34	96	49	15
22	69	87	37
1	28	53	78
-> 69

234	27	99	123
76	22	208	189
-> 22

-27	-12	32	-12
-26	-10	29	-15
-29	-11	33	-11
-> -10

59	22	60	76
39	57	36	28
-> 57

2479	3877	3099	6697
8206	2805	2983	6003
-> 2805

2	8	3	9
2	8	3	8
-> 8

28	71	95	23
15	96	56	16
-> 96

67	73	58	69
12	48	14	89
64	50	55	56
-> 48
---
[[ 33  73 -24 -18  14 -21]
 [ 33 -65  34 -10 -14   8]
 [ 32  71 -24 -18  14 -20]] | -20

[[ 67  18   4  22  30 -42]
 [-34 -47  58 -15  30 -47]
 [-43  23  -6  -7  -2 -10]] | -10

[[ 53   9 -24 -33 -26  25]
 [ 53   9 -24 -33 -26  25]
 [-34   6 -46 -12  29  39]] | 39

[[-63  25 -33  24 -35 -46]
 [  5  -4  -1  -4  -4   4]
 [ 10 -17   0 -27 -11  19]] | 19

[[-71 -22 -32   1   2  51]
 [ 14  37 -51  57  40  11]
 [ 48  -4  54 -34 -24 -46]] | -46

[[  0   1  -1  13 -13  54]
 [  0  -2   1 -16  16 -48]
 [ -5  -3   1 -53  38  -1]] | -1
---
array([[-0.5,  0.7,  0.7, -0.7, -1.9, -1.7, -1.8],
       [ 0.8,  1.7, -0.4, -0.9,  1.2,  0.1, -1.2]]) gives -0.5, -1.2

array([-0.101, -0.049,  0.112, -0.089,  0.146]) gives -0.101, 0.146

array([ 0.059, -0.092,  0.003,  0.141]) gives 0.059, 0.141

array([ 0.5,  0.2, -1.1,  0.7,  0.3,  2.0, -0.3]) gives 0.5, -0.3

array([-140.8,   90.2,   54.7,   53.3]) gives -140.8, 53.3

array([[ 1.249,  1.202,  0.243,  1.873, -0.010],
       [ 0.718, -1.840,  0.459, -0.185,  0.631]]) gives 1.249, 0.631
---
[ 58 -19 -24  61 -14] yields 61, -24

[[-59 -58  67  29  12  41]
 [ 48  74 -67 -11  28 -29]] yields 74, -67

[-28  32 -49  29 -69] yields 32, -69

[  5  53  -9  -1 -28  26   2] yields 53, -28

[ 73 -63  -9   9 -30 -25  61] yields 73, -63

[-35   9 -58  -1  33   6] yields 33, -58
---
Input: [-73  36   2 -18  38  20]
Output: 20
Input: [ -2   3 -10  20 -24  -6  54]
Output: 54
Input: [-40  44 -24  19 -63]
Output: -63
Input: [-2 31 70 34]
Output: 34
Input: [ 56 -27 -15   1   5 -47]
Output: -47
Input: [-18 -19 -20  14 -21 -30  68]
Output: 68
---
[ 29 -16 -36 -31  63  -2  20] | -2
[15 56  7  3  0] | 3
[ 61  17 -41  65  -6] | 65
[-53   3  13 -35   1 -55] | 1
[-23 -50 -17  27  66  -4 -29] | -4
[-12 -67 -49   5   3  31 -56] | 31
[-32  28 -65  10   5] | 10
[-44   5  72 -48] | 72
[-71   0 -69 -53] | -69
[-52  30  11  33  -6  60 -29] | 60
---
[[-17  10 -26  10  52  46 -29]
 [ 16 -13  20  -8 -51 -23  23]
 [ -3  -8  23  11 -37 -57  -3]
 [ 15  13 -14 -26  37  26  30]
 [ 21   1  23 -21 -27 -56  44]
 [  2  10  -8  -8  27   7   7]] -> 44

[[ 26  11  10  14  -8  -6  25 -31   1   1 -17]
 [ -6  11  10  33  29   8  29 -17   1   4 -13]
 [-15   8  -3  40  -3  -4  51  10 -19  -1  -1]
 [-12   8  22  14 -15  -1   6 -36   1 -30   1]
 [ 18 -13  16 -23 -15 -15 -28  12 -19 -25 -13]
 [-12 -43  10 -14 -15   3 -20 -31   1  24  10]
 [-10  29  20  16 -32  -4  25  31 -31   8  34]
 [-10  35  10   9 -15  -4  17  -9  27  21   1]
 [-12   8  -7  14   2 -25 -54 -28  -8  21   4]
 [ 20 -34 -32  -5 -47 -42  10 -20  29   4   1]] -> 4

[[ 31 -44  19 -11  16   2  34  15   2  -7]
 [-25 -14   0  64  16 -27   0  10   0   0]
 [ -1  -7  -9  18  16  18 -25 -17  -1 -56]
 [ 38 -36  38  -2  16  18 -37 -15   7 -19]
 [  0  -2  -2   3  16  18 -37 -15 -12 -12]
 [ -9 -27  -9  22  16   8 -45  -7  -5  -4]
 [-19  16 -25 -21  16  -4 -38  -3  10 -13]
 [ 18   5 -23   2  16 -28   6  13   0   0]
 [  0   0   0   0  16   8  34   7  13 -52]
 [-23  -9 -24 -18  16  -6  33  19   8 -48]
 [-18   8  12  59  16 -19  26  20  -6  -5]
 [ 15  41  19   5  16  13 -46 -10  44 -29]] -> -5

[[  4  38  17  49  45  21]
 [-38  51  15 -33  48   3]
 [-11  18  46 -41  41 -29]
 [-28 -26  -7 -17 -11 -19]
 [-16 -25 -19   7 -10  31]
 [-34  42   5 -37  42 -56]
 [-10   6 -18 -52  -3  31]
 [ -1   5   4  12  -7  36]
 [ 46 -11  -9  29  11  23]
 [ -4 -11 -25 -26  -9  23]
 [-19 -24 -29   2  10  33]] -> 23

[[  4 -52 -15  -9  -1  35  -4]
 [-13   1  28   4 -36  24  40]
 [ -1  -8  38  42 -25  19  -4]
 [ -7   1  38  42 -30  19   7]
 [  4  -8  38  42 -13  14 -15]] -> 7

[[ -9 -13 -14  -9 -37 -12  -6  16 -16   0]
 [ 16   8   0  -2 -27  20  -7 -10   2  -4]
 [  9 -17 -32 -14 -36   8 -17 -39 -11   8]
 [ -8   1 -20 -11  14 -61   1   9 -20  -1]
 [ -8  -1   5 -10 -20  24  29  45   1   0]
 [ 24   3 -13  14  25  -6  22  31  19   6]
 [  7   0 -10  12  -2  27  11  21 -18   8]
 [ -9  12  11  -9 -26  13 -13 -39   9   7]
 [ -5   7  -9  -3  19 -21   6 -17   0   0]
 [ 15  13 -15   0  -2   1   5 -26  10   3]] -> 0
---
 28  -17  -15  -59 gives 28, -59

 -9   74  -59   30   -6
 -4    9   -1  -46  -73
-21  -36  -48   -2   12
gives -9, 12

-21   59   31   -8 gives -21, -8

 36   58  -10  -51    5  -29   16
  0   19    5  -24   21  -12   -9
gives 36, -9

-41  -62    6   67 gives -41, 67

-48  -15  -16  -60   12   -8
 26  -15    1  -68   10   51
gives -48, 51
---
[[ 68  34 -57 -15   5]
 [ 68 -24  31 -12  12]
 [ 68  12 -22 -10   4]]: -22

[[ 21  22   1 -16]
 [-25  -5   6 -27]
 [  1  57 -17  19]]: 57

[[ -6 -39 -20 -42   3 -54 -21]
 [ 35 -18  10 -40 -52  25  52]
 [-18 -46 -51  22 -50  39   4]]: -50

[[ 15   5 -15  57   8  45]
 [ -9  -1   3  23  -4  16]
 [ 12   1 -25 -22 -22 -18]]: -22

[[ 47  20 -16  19]
 [-18 -42  40 -12]
 [ 55  31   4  12]]: 31

[[ 16 -35  29 -12]
 [ 45  15 -58  -7]
 [-33  56   8 -15]]: 56

[[-62  10  22  42  23]
 [-35  14 -50 -45  32]
 [-63  -5  13  34  38]]: 13
---
[[-26  50  -3  35  29  11]
 [ 13 -25   1 -17 -15  -5]
 [-30  58   1  39  34  15]]: 11

[[ 35  67 -32  43 -12  22]
 [ 43 -29  -2  38  33  24]
 [ 24  -7  -4  40   9  31]]: 22

[[ -3  19  23  25  -2 -15]
 [ -7  -4  13   7 -25  25]
 [ -6  -6 -31 -51  70  15]]: -15

[[ 21  -6  20  15  -7   6]
 [ 21  -6  21  15  -7   6]
 [-52  17 -55 -35  28 -17]]: 6

[[-15  -3  11  -3   3  -8]
 [ 63   4 -21  -3  -4  22]
 [  2  -1   4  -5   0  -2]]: -8

[[ 26 -51  61  40  42  -2 -23]
 [ 18 -52  16  21  19 -61 -54]
 [  4  51  17  41 -14 -74  21]]: -23
---
Q: array([33,  7, 10, 57])
A: 33
Q: array([-51,  65, -47,  39])
A: 39
Q: array([  8, -57,  26, -21])
A: 8
Q: array([-53, -11,  45, -39])
A: -11
Q: array([ -9, -17,  41, -59])
A: -9
Q: array([60, 32, 47, 49])
A: 49
Q: array([-26, -62, -48, -17])
A: -26
Q: array([-18, -36,  53,  45])
A: 45
Q: array([ 25, -59,  13,  -9])
A: 13
Q: array([ 72, -11,  16, -13])
A: 16
---
array([130, 138, 149, 193,  60, 117, 150]) --> 130

array([[26, 48, 59, 12, 28, 49, 79],
       [25, 51, 62,  8, 29, 54, 79],
       [27, 44, 55, 17, 27, 46, 74]]) --> 26

array([[5, 0, 5, 3, 3],
       [8, 1, 4, 4, 2]]) --> 5

array([[4516, 7333, 7791, 8343, 6647],
       [8977, 5877, 3019, 7560, 4341],
       [7542, 7361, 3573, 6220, 3191]]) --> 4516

array([4812, 9980, 4412, 2507, 7827, 4599, 9329]) --> 4812

array([4727, 5078, 9291, 9708, 3210]) --> 4727
---
[ 47  -5  -2  62  -3  11 -38] result: -2

[[ -3 -64 -40  27 -65  65 -26]
 [-18  -7 -65 -58 -21  34  51]
 [-60 -21 -17 -49 -35  -2 -42]] result: -40

[[55 18 28 13 24 60]
 [67 16 63 27 40 25]
 [44 18 65 12 31 21]] result: 28

[[ 45  29 -65  64 -12  51  58]
 [ 44  27 -65  62 -10  50  57]] result: -65

[ -4 -68   6  62] result: 6

[[-27  21  27  29   3]
 [-38 -11  58  18 -28]
 [ 28 -32 -74 -72  -5]] result: 27
